Here are some numbered points:
array([-1.84, -1.44, -0.77,  0.42, -0.50, -0.75,  1.47,  1.77, -1.32,  1.68,  1.76, -0.53]) 0
array([-0.52, -1.25, -1.25,  0.59, -0.76,  1.29,  0.78,  0.90, -0.74,  1.50,  0.94, -0.78]) 1
array([ 2.86,  1.93, -1.06, -0.17,  0.34, -2.32, -1.47, -1.25,  1.41, -0.78, -1.84, -0.43]) 2
array([-0.89, -1.40, -1.35,  0.95, -0.85,  1.14,  0.90,  1.07, -0.91,  1.59,  1.09, -0.27]) 3
array([-0.44,  0.21, -0.13,  1.35,  1.00, -1.07,  0.05,  0.89, -1.03, -0.25,  0.81,  1.05]) 4
array([-0.18, -0.15, -0.20,  1.24,  0.40, -0.33,  0.41,  1.02, -1.02,  0.07,  1.06,  0.48]) 5
array([-0.26,  0.52,  1.58,  0.16,  0.70,  0.06, -0.43, -1.16,  0.02, -0.26,  0.03, -0.14]) 6
array([-0.62,  0.41, -0.18,  1.42,  1.51, -1.53, -0.14,  0.73, -1.01, -0.46,  0.75,  1.35]) 7
array([ 0.11, -1.04, -0.39,  0.32, -0.51,  1.65,  0.71,  0.33,  0.16,  0.41, -0.25, -1.01]) 8
array([-0.72, -1.30, -1.22,  0.59, -0.89,  1.21,  0.98,  0.97, -0.91,  1.58,  1.01, -0.64]) 9
array([-1.64, -1.25, -0.68,  0.53, -0.46,  0.06,  1.37,  1.71, -1.37,  1.56,  1.70, -0.37]) 10
array([-0.10, -1.31, -1.20,  0.73, -0.65,  1.64,  0.70,  0.65, -0.29,  1.14,  0.34, -1.14]) 11
array([ 0.51,  1.34,  1.35, -2.36, -0.70, -1.75, -1.22, -1.58,  0.37, -0.18, -0.53,  1.98]) 12
array([-0.23, -0.36,  0.62, -0.19, -0.04,  0.00, -0.97,  0.00,  0.06,  0.10,  1.01,  1.07]) 13
array([ 2.89,  2.20, -1.30, -0.15,  0.36, -2.67, -1.51, -1.27,  1.63, -0.60, -2.40, -0.69]) 14
array([ 2.44,  1.25, -1.13,  1.09,  0.39, -0.86, -0.90, -0.61,  0.52, -1.73, -0.98, -0.53]) 15
array([-0.23,  0.31,  1.24,  0.45,  0.83,  0.24, -0.73, -1.23,  0.18, -0.21,  0.03, -0.16]) 16
array([-0.66,  0.34,  2.28, -1.75, -0.26,  0.48,  0.63, -0.04,  0.48, -0.35, -1.62, -0.80]) 17
array([ 2.83,  1.67, -0.72, -0.12,  0.18, -2.01, -1.34, -1.09,  1.27, -0.89, -1.66, -0.19]) 18
array([-0.18, -0.52,  0.37,  0.68,  0.68,  0.33, -1.37, -0.53,  0.42, -0.04,  0.64,  0.32]) 19
array([ 1.37,  0.86, -0.71,  1.30,  0.57, -0.58, -0.49, -0.10, -0.16, -0.96, -0.11,  0.18]) 20
array([-0.25, -0.30,  0.84, -0.47, -0.22, -0.03, -0.87, -0.01,  0.06, -0.02,  0.96,  1.10]) 21
array([-0.07, -0.22,  1.13, -1.02, -0.64,  1.08,  0.69, -0.15,  0.28, -0.35, -0.36, -0.14]) 22
array([ 1.69,  0.93, -0.84,  1.21,  0.45, -0.61, -0.57, -0.17,  0.06, -1.19, -0.32, -0.05]) 23
array([ 2.16,  0.99,  0.18, -0.13, -0.13, -0.79, -0.84, -0.68,  0.67, -1.39, -0.79,  0.39]) 24
array([-0.36, -0.45, -2.51,  1.40,  1.54,  0.30, -0.86, -1.10,  1.67, -0.45, -1.36,  0.72]) 25
array([-0.37,  0.48,  2.20, -2.95, -0.63,  0.14,  0.51, -0.58, -0.01, -0.68,  0.03,  0.54]) 26
array([ 3.07,  1.92, -1.33, -0.29,  0.36, -1.82, -1.32, -1.08,  1.29, -1.33, -1.88, -1.09]) 27
array([ 0.26,  1.05,  0.66, -0.66,  0.28, -1.15, -1.18, -1.61,  0.60, -0.03, -0.87,  1.67]) 28
array([ 1.65,  0.79, -0.65,  1.03,  0.52, -0.56, -0.58, -0.14,  0.06, -1.12, -0.25,  0.05]) 29
array([-0.86, -1.52, -1.44,  0.53, -0.90,  1.25,  0.93,  0.99, -0.80,  1.74,  1.00, -0.86]) 30
array([-1.07, -0.62,  0.31, -0.78, -0.64,  1.68,  0.99,  0.28,  0.38,  0.87, -0.79, -1.20]) 31
array([-1.31, -0.75, -0.21,  0.95, -0.04, -0.24,  1.07,  1.58, -1.54,  0.86,  1.60,  0.29]) 32
array([-0.83, -1.17, -0.69, -0.14, -0.70,  2.05,  0.83,  0.42,  0.28,  1.34, -0.66, -1.55]) 33
array([-0.35,  0.69,  1.90, -0.13,  0.63, -0.11, -0.29, -1.24, -0.11, -0.23,  0.07, -0.13]) 34
array([ 0.10,  0.53, -0.70,  0.67,  1.05, -0.32, -0.96, -1.44,  1.06, -0.18, -1.32,  0.99]) 35
array([-0.36, -1.36, -1.28,  0.67, -0.76,  1.35,  0.78,  0.83, -0.61,  1.37,  0.74, -0.93]) 36
array([ 2.93,  1.78, -1.41,  0.74,  0.42, -1.51, -1.32, -0.99,  1.07, -1.74, -1.61, -0.89]) 37
array([-0.95, -0.83, -0.30, -0.35, -0.61,  1.84,  0.91,  0.32,  0.38,  1.12, -0.80, -1.39]) 38
array([-0.79,  0.42,  2.43, -1.82, -0.27,  0.72,  0.62,  0.10,  0.50, -0.20, -2.69, -1.10]) 39
array([-0.52,  0.29,  2.12, -2.05, -0.10,  0.70,  0.79, -0.24,  0.34, -0.57, -0.87, -0.28]) 40
array([ 0.03, -0.40,  0.73, -0.11,  0.06,  0.03, -1.06, -0.12,  0.21, -0.70,  0.86,  0.91]) 41
array([-0.19,  0.03, -0.23,  1.36,  0.70, -0.68,  0.20,  0.86, -1.01, -0.16,  0.94,  0.78]) 42
array([-1.33, -1.62, -4.05,  1.36,  1.42,  0.46, -0.87, -0.42,  1.81, -0.47, -0.73,  1.13]) 43
array([-0.19,  0.10,  1.47, -1.56, -0.73, -0.11, -0.32, -0.46,  0.02, -0.14,  0.78,  1.14]) 44
array([-0.10, -0.07,  0.79,  0.63,  0.75,  0.35, -1.04, -0.93,  0.40, -0.22,  0.25,  0.02]) 45
array([-0.82, -1.45, -1.14,  0.06, -0.79,  2.04,  0.80,  0.43,  0.11,  1.57, -0.36, -1.62]) 46
New points follow, each followed by the numbers of its two nearest points above, looking only along the 3 directions in which the numbered points spread most, nearest first.
array([-0.74, -1.60, -1.40,  0.29, -0.90,  2.02,  0.80,  0.59, -0.09,  1.67, -0.07, -1.55]) 46 11
array([-1.23, -0.47,  0.47, -1.08, -0.57,  1.53,  1.12,  0.26,  0.41,  0.59, -0.49, -0.97]) 31 38
array([-1.18, -0.54,  0.54, -1.02, -0.66,  1.61,  1.11,  0.24,  0.39,  0.82, -0.62, -1.09]) 31 38
array([ 0.93,  0.70, -0.63,  1.31,  0.57, -0.69, -0.34,  0.14, -0.38, -0.78,  0.13,  0.59]) 20 29
array([ 1.02,  1.30,  1.49, -3.16, -1.44, -1.78, -1.08, -1.28,  0.42, -0.50, -0.39,  1.87]) 12 28
array([ 1.44,  1.19,  1.28, -2.06, -0.96, -1.39, -1.00, -1.00,  0.46, -0.91, -0.48,  1.46]) 12 28
array([-1.42, -1.33, -3.98,  1.35,  1.35,  0.60, -0.89, -0.30,  2.03, -0.69, -0.87,  1.04]) 43 25
array([-0.21,  0.38,  2.04, -2.80, -0.89,  0.02,  0.40, -0.69, -0.42, -0.62,  0.31,  0.87]) 26 44
array([-0.18,  0.18,  1.72, -2.03, -0.92, -0.10, -0.16, -0.60, -0.02, -0.35,  0.65,  1.13]) 44 34
array([-0.58,  0.64,  2.52, -3.13, -0.33, -0.07,  0.55, -0.72, -0.12, -0.57,  0.11,  0.32]) 26 40
array([-0.40, -0.50, -0.36,  1.14,  0.12, -0.12,  0.70,  1.12, -1.01,  0.38,  1.17,  0.20]) 5 32
array([-0.21,  0.04,  1.28, -1.25, -0.53, -0.12, -0.53, -0.33,  0.03, -0.14,  0.79,  1.19]) 44 34
array([ 2.55,  1.42, -1.25,  1.02,  0.44, -0.94, -1.02, -0.70,  0.70, -1.84, -1.16, -0.74]) 15 37
array([-1.25, -0.52, -0.11,  1.08,  0.34, -0.67,  0.80,  1.58, -1.58,  0.57,  1.44,  0.62]) 32 5
array([-0.35,  1.18,  0.04,  0.75,  1.13, -0.32, -0.34, -1.09,  0.99, -0.48, -1.79,  0.31]) 35 24
array([-0.57,  0.78,  2.59, -2.21,  0.02, -0.23,  0.43, -0.99, -0.23, -0.48,  0.22,  0.31]) 26 44
array([-0.70, -0.90, -0.19, -0.21, -0.69,  1.94,  0.77,  0.35,  0.41,  1.05, -0.85, -1.44]) 38 33
array([-0.14, -0.52,  0.27,  0.91,  0.74,  0.43, -1.44, -0.66,  0.50, -0.09,  0.54,  0.23]) 19 45
array([ 2.28,  1.15, -1.02,  1.04,  0.40, -0.70, -0.83, -0.48,  0.41, -1.54, -0.81, -0.35]) 15 23
array([-0.63, -0.07, -2.13,  1.44,  1.39,  0.57, -0.59, -0.73,  1.80, -0.85, -1.66,  0.31]) 25 23
array([-0.29, -0.60,  0.37, -1.08, -0.69,  1.48,  1.22,  0.26,  0.36,  0.81, -0.31, -0.93]) 31 38
